In the rows, zero is written as 128.
One turn moves each row of this set onto another row. After a few examples, where does it send each row asked below?
gufuv: [137 138 149 143 106 129 111 129 126 114 135 153 124 153  87 122 119 119
 116  95  87 161 116  90 100]
tuzoz: [119 128 146 125  99 128 121 118 109 120 130 150 138 162  92  92 110  87
 127 126  93 156 127 106 111]
leniz: [136 165 130 138 118 152 113  94 104 131  97 155 128 164 118 110 109  92
 151 122 141 154 121  72 110]
fer: [162 129 121 114 104 126 122 110 116 133 104 146 131 155 101 132 154 108
 150 119 111 190 122 109 102]
mevef: [159 162 129 125 130 164 125 102 103 147 138 159 129 158 116  98 113 102
 153 122 140 154 114  91 113]
bulag: [148 176 141 111 116 140  95  96 114 111 118 161 156 163 109  93 100 118
 128 114 151 169 134 113 115]
Dup: [152 168 148 156 137 140 114 105 112 111 124 153 145 174 122 122 119 127
 142 100 137 164 142  95 121]
feli: [151 153 120  99 102 126 127 108 130 117 118 153 128 178  97 135 151 113
 108 119 138 166 126  74  90]
teme: [150 159 142 142 123 110  99 104 154 125 126 152 144 167 113 113 125 116
 116 108 163 162 111 117  89]
Tebi: [144 129 129 137 112 110 115 129 112 145 123 130 157 111 107 121 120 107
 139 107 140 176 119  96  97]
Gitu: [146 145 133  98 117 118 110 104 129 122 127 122 130 149 110 134 144 103
 110 128 157 159 145  84  79]
vam: [150 144 134 138 136 148 103  93  91 139 121 144 120 137 120 107 117  99
 164 107 138 169 136  89  94]
susem: [134 122 153 136  97 138 129 105 124 109 129 168 103 154 106 118 109 103
 108 119 125 149 123  94 106]
musan: [137 145 138 135 101 123 120 117 127 108 135 150 114 153 101 114 112 125
 101 103 106 136 117  81  89]
zot: [149 139 136 130 118 116 124 118 100 150 128 169 147 120 115 131 129 125
 140 126 120 181 134  93  79]
puza: [126 145 123 134  96 105 129 123 110 139 104 135 159 139 116 126 115 103
 138 122 138 147 114  71  98]
Zodo: [146 164 152 145 128 140  91 105 119 109 111 144 152 155 112 113 107 113
 134 102 154 178 142 109 121]
tefis: [146 137 128 114 101 123 124 116 120 139 107 114 156 169 104 122 141  87
 153 135 121 160 119 103 120]
Pud: [136 145 145 125 115 120 114 113 127 111 140 141 120 129 108 104 112 124
  99 126 109 134 133  93  80]
Kemi: [153 163 127 141 136 155 119 106 113 131 104 170 129 142 108  96 128 109
 154 125 128 181 128  90 111]
Nunas: [149 142 122 114 117 114 119 124 127 121 123 136 141 168  84 125 163 106
 128 106 112 187 132  90  95]
Zun: [159 140 126 104  86 136 131  96 122 132 105 147 122 170 112 143 137 105
 128 128 145 161 111  93 105]
Tifi: [144 152 119 135 129 148 114 109 110 133 111 128 138 140 109  80 116  92
 155 115 144 159 118  94 118]
Pulun: [128 117 155 142 116 126 130 106 119 110 138 139 112 139 121 108 114  98
 116 131 123 135 142  98  98]
Bikur: [133 116 147 131  97 130 117 114 115 109 124 166 116 146  87 104 116  98
 121 106 102 176 127 107 104]
Tugig: [152 149 151 103 131 132 115 117 134 141 150 131 146 158 102 136 147 108
 119 147 136 167 148  98  98]
gafar: [136 162 135 128 125 100  95 103 128 134 136 152 155 186 114 111 127 112
 138 103 121 165 116 116  76]
diro: [153 149 135 138 113 133 147 131 119 149 129 182 153 141 109 133 128 127
 132 133 127 172 114  87 109]
lave: [134 166 145 146 138 102 103 106 135 135 132 150 157 188 122 119 130 113
 138 122 126 154 126 110  84]
ruk: [156 171 125 113 130 125 108  94  99 111 130 155 151 159 122  87 114 127
 143 105 132 165 145 113  96]
muro: [123 146 159 135 109 126  98 131 127 123 134 138 142 152  88 117 109 105
 116 119  87 155 126  99 108]
faku: [140 154 137 116  93 130 130 119 108 157 133 160 160 154 113 135 104 108
 130 131 143 152 105  82 105]
Zug: [131 127 155 131 122 130 134 115 114 124 150 155 132 150 110  99 115 101
 125 145  94 144 142 109 104]
foli: [149 161 134 124 116 108  93 104 137 129 136 161 147 180 108 109 121 117
 124 101 146 171 104 121  80]
puti: [147 168 127 139 131 124 119  97 100 106 131 140 152 178 130 103 116 124
 147  96 130 147 140  93 109]
dov: [166 141 146 112 121 142 136 111 126 148 132 138 142 156 117 134 146 106
 144 159 127 162 130 112 114]
suti: [130 152 162 122 116 130 108 123 131 126 142 148 136 139  99 109 108 116
 104 143  98 143 136 102  97]
zasog: [139 148 137 112 120 124 116 129 131 136 136 114 160 179  89 128 146  92
 131 127 126 165 130  90 116]
Momoz: [160 125 134 112 109 124 120  98 119 134 115 113 123 138 124 132 143 101
 137 132 151 156 136 107  95]
Relag: [141 163 149 155 139 106 104 108 151 127 127 149 148 169 125 122 132 119
 126 122 147 158 127 113  89]

mevef turns into Tifi
tuzoz turns into Bikur
Where do these go?
bulag turns into Zodo
foli turns into teme
tefis turns into fer
zot turns into faku
gufuv turns into musan
feli turns into Gitu

One turn moves each row of this set onto another row. After a few examples, where does it send each row asked below?
kan: [103 143 142 144 121 143 124 123 131 142 146 144 118 138 134 119]
kisov: [133 125 131 121 121 149 139 129 121  99 149 138 104 139 124 134]
Barat: [143 132 122 122 142 119 129 133 159 113 134 125 118 159 127 111]
seno: [106 119 120 151 132 144 111 101 134 122 136 113 145 140 145 133]
Tir: [117  95 106 138 125 127 114 108 112 126 123 112 138 134 148 124]
Vimo: [125 124 130 135 124 130 121 116 146 148 151 153 142 119 126 148]
Tam: [124 127 132 146 134 131 110 103 130 118 148 102 141 138 139 135]
Mut: [117 112 115 128 149 117  99 117 146 123 131 106 136 145 135 124]
famul: [114  97 126 150 105 120 147 135 119 108 148 147 144 137 119 120]
Rupi: [114 139 128 125 129 128 127 133 138 101 132 141 131 132 160 152]
Bodub: [139 104 119 110 104 117 145 153 128 128 125 124 137 133 107 114]
basip: [121 105  97 115 122 140 127 126 142 131 102 142 128 144 147 135]
Nize: [114 103 112 112 110 130 137 155 150 135 113 133 139 133 109 107]
vuda: [116 144 109 142 116 114 139 155 153 128 102 120 123 128 134 114]
Vobi: [125 109 117 153 133 120 122 109 136 122 146 103 134 132 135  95]
nemu: [129 144 148 149 136 116 141 137 154 123 132 116 126 114 146 127]
doli: [130 129  92 152 116 112 153 144 145 106 120 140 145 135 130 124]
tal: [117 118 130 154 128 137 115 101 136 136 138 101 142 120 144 129]
giri: [112 103 109 130 133 144 136 147 114 102 117 125 126 121 101 138]
Vake: [139 116 143 134 132 142 143 137 139 143 113 114 110 114 116 143]
vidib: [129 131 141 159 131 129 138 124 114 142 131 140 139 144 124 146]
fimup: [108 110 116 139 127 146 142 145 130 108 132 118 115 106 102 106]
fazi: [153 107 114 144 112 125 156 121 132 137 125 121 122 121 137 101]
Gagi: [114 120 120 161 121 137 154 124 142 120 125 142 142 111 159 132]
sug: [111 107 140 109 106 113 113 146 124 128 128 129 126 123 123 145]
lede: [115 105 114 145 135 161 146 126 163 121 132 151 128 128 117 130]
ruki: [120 113 117 120 141 133 126 148 143 105 135 119 124 109  93 131]
dimi: [ 99 113 145 149 131 121 130 151 160 133 125 128 133 136 108 110]
leze: [122 111 114 120 114 127 145 155 135 112 127 135 138 155 105 101]
lunu: [133 136 100 117  99 108 131 146 140 111 128 131 125 118 140 130]

basip turns into Barat
leze turns into Bodub
Rupi turns into nemu
Where do these go?
lunu turns into vuda
Vobi turns into Tir
sug turns into dimi
seno turns into Tam
vidib turns into Vimo
ruki turns into fimup
Vake turns into lede

One turn moves each row of this set onto another row. After a few examples, where does it send each row asked below?
nuge: [127 136 131 137 157 115 144 132 119 126 145 129 123 119 148 128 124 155
 136 148 161 112 149 112 101 118 151 112 133 112 135 123 132 137 124 117
 119 154 156 143 110 147 141 116 122 139 171 136]
Ruvu: [138 132 131 121 128 147 138 111 124  87 136 136 125 142 152 136 124 143
 143 132 106 143 103 140 131 113 118 136 114 109 131 159 134 126 110 143
 126 150 157 146 106 123 100 125 122 140 148 111]
Kotes: [158 138 125 129 108 130 127 110 132 127 145 146 118 129 120 138 120 146
 141 125 110 147 114 150 109 112 112 150 109 128 111 164 109 131 112 124
 127 139 148 125 127 127  99 117 137 108 109 124]
zaz: [106 115 121 145 156 119 177 149 146 124 170 106 111 114 131 136 127 176
 139 102 144 140 112 131 113 113 121 109 106 137 124 129 170 151 126 130
 107 134 145 119 129 133 146 124 126 122 143 145]
podas: [130 103 147 138 135 117 145 145 115 120 161 115  82 112 121 137 144 155
 142 132 124 110 116  92 130 133  94 117 127 162 127 117 128 145 142 125
 129 118 126 118 132 133 127 130 134 128 155 150]
Fivoz: [117 108 117 140 154 113 163 148 142 114 165  91 116 114 132 127 113 164
 136 105 140 147 115 134 103 115 126 109 117 130 128 126 172 159 118 132
 106 139 158 121 126 125 138 130 139 124 122 146]
savoz: [136 124 131 131 138  94 153 133 134 141 162 111 103 109  94 134 139 182
 121 121 134 102  96 118 101  91 121 144 128 125 122 135 113 130 122 131
  97 130 141 115 157 129 117 137 137 154 131 135]
seti: [110 131 135 131 154 110 140 144 125 118 144 122 118 128 144 121 129 164
 148 138 158 119 151 110 113 116 156 112 127 108 131 123 125 139 123 119
 125 152 162 145 112 137 137 117 129 133 164 140]
zus: [105 113 123 137 163 126 167 142 142 128 165  98 111 115 132 132 113 170
 125 107 143 135 114 134  98 119 113 122 116 137 132 120 169 152 122 134
 102 140 144 119 128 135 147 115 130 131 135 147]
Vilu: [137 106 142 139 137 126 142 146 119 121 157 115  84 102 124 141 135 145
 131 137 132 112 116  95 120 141  99 116 140 157 127 118 133 140 148 136
 126 114 129 119 129 140 131 124 134 137 163 153]
rigi: [125 119 133 117 134 161 138 128 133 117 149 112 118  98 128 153 138 166
 140 115 131 148  99 133 153 115 108 103 129 140 138 168 131 114 119 154
 137 132 142 123 127 129 124 122 129 105 124 111]
Defa: [147 130 129 137 117 142 129 108 121 126 131 136 106 106 113 152 143 161
 136 108 129 119 103 129 135 110 107 120 118 136 138 164 109 120 129 120
 135 134 132 123 138 123 111 108 145  98 125 106]
Runu: [148 135 132 134 132 152 125 120 116  95 142 138 125 139 137 135 123 141
 149 139 108 149 118 138 125 109 123 142 112 117 123 159 124 130 111 134
 115 152 165 139  98 124  97 128 115 121 145 109]
pobat: [122 122 127 112 124 153 142 119 133 117 144 131 113 102 143 153 140 171
 128 111 132 152 100 138 150 114 105 115 111 143 142 173 132 114 126 152
 138 128 139 126 128 141 132 115 137 121 123 114]
saza: [128 134 130 138 151  97 136 134 109 125 137 123 121 117 143 123 132 164
 141 144 162 112 150 112 104  98 155 114 134 105 136 131 126 143 122 110
 119 157 166 137 112 139 131 128 130 137 145 131]
dag: [150 127 123 133 110 142 130 107 118 115 122 148 104 113 126 140 144 156
 128  98 123 117 107 135 132 108  96 134 108 137 135 157 122 127 132 130
 144 130 127 126 128 125 112 106 150 109 126 112]
vupe: [144 128 150 104 135 106 147 164 120 105 158 130 108 122 138 152 132 133
 125 125 128 117 107 127 101 125 139 135 152 129 121 126 121 150 108 120
 111 115 164 111 107 143 110 146 157 125 129 141]
Dogak: [129 129 152  99 150 104 168 157 125 109 165 139 115 140 139 148 125 138
 132 127 122 118 109 127  99 124 139 147 145 123 119 118 126 148  99 109
 117 126 165 122 106 136 112 143 147 123 135 143]
mik: [130 134 148  99 144 111 154 152 128 113 156 129 112 132 137 143 120 128
 125 126 125 118 105 135  90 138 133 142 155 125 129 116 128 150 100 117
 112 121 161 118 108 141 119 127 147 129 134 148]
gafi: [133 132 128 134 135  88 159 135 137 143 158 134 107 114 104 122 139 171
 130 128 122  93  97 116  97  99 134 150 132 130 114 133 107 129 119 128
 114 122 143 117 153 128 116 127 130 146 148 136]
guge: [133 129 134 132 146  97 161 123 129 151 152 130 109 106 103 128 137 168
 117 126 129  90  97 117  90 100 124 148 138 125 123 127 116 125 117 128
 107 133 134 116 148 137 124 125 126 154 145 136]
zumak: [123 134 122 124 138 170 138 129 133 107 145 104 118 137 124 134 126 170
 142 122 141 147 129 141 135  94 117 121 122 110 127 161 136 114 109 151
 127 145 145 139 109 115 119 134 101 120 138 111]
vob: [146 100 137 149 138 120 139 145 115 108 164 105  85 105 128 145 142 153
 144 138 137 121 120  87 124 130 106 100 134 153 128 128 134 138 147 128
 125 126 133 129 134 136 121 138 131 139 156 141]
razo: [122 141 122 116 127 163 141 124 139 101 141 110 111 141 141 141 131 170
 134 114 148 144 127 142 133 100 113 114 118 111 135 161 132 105 112 150
 138 140 129 141 115 123 121 122 115 132 140 112]
dedu: [149 137 119 124 105 128 131 106 132 124 138 147 118 132 135 132 122 149
 140 126 106 143 112 148 108 107 107 152 113 121 113 163 125 124 116 132
 145 134 144 136 125 136 100 118 126 128 114 126]

Runu turns into rigi
vob turns into vupe
Where do these go?
dedu turns into razo
Vilu turns into mik
seti turns into podas

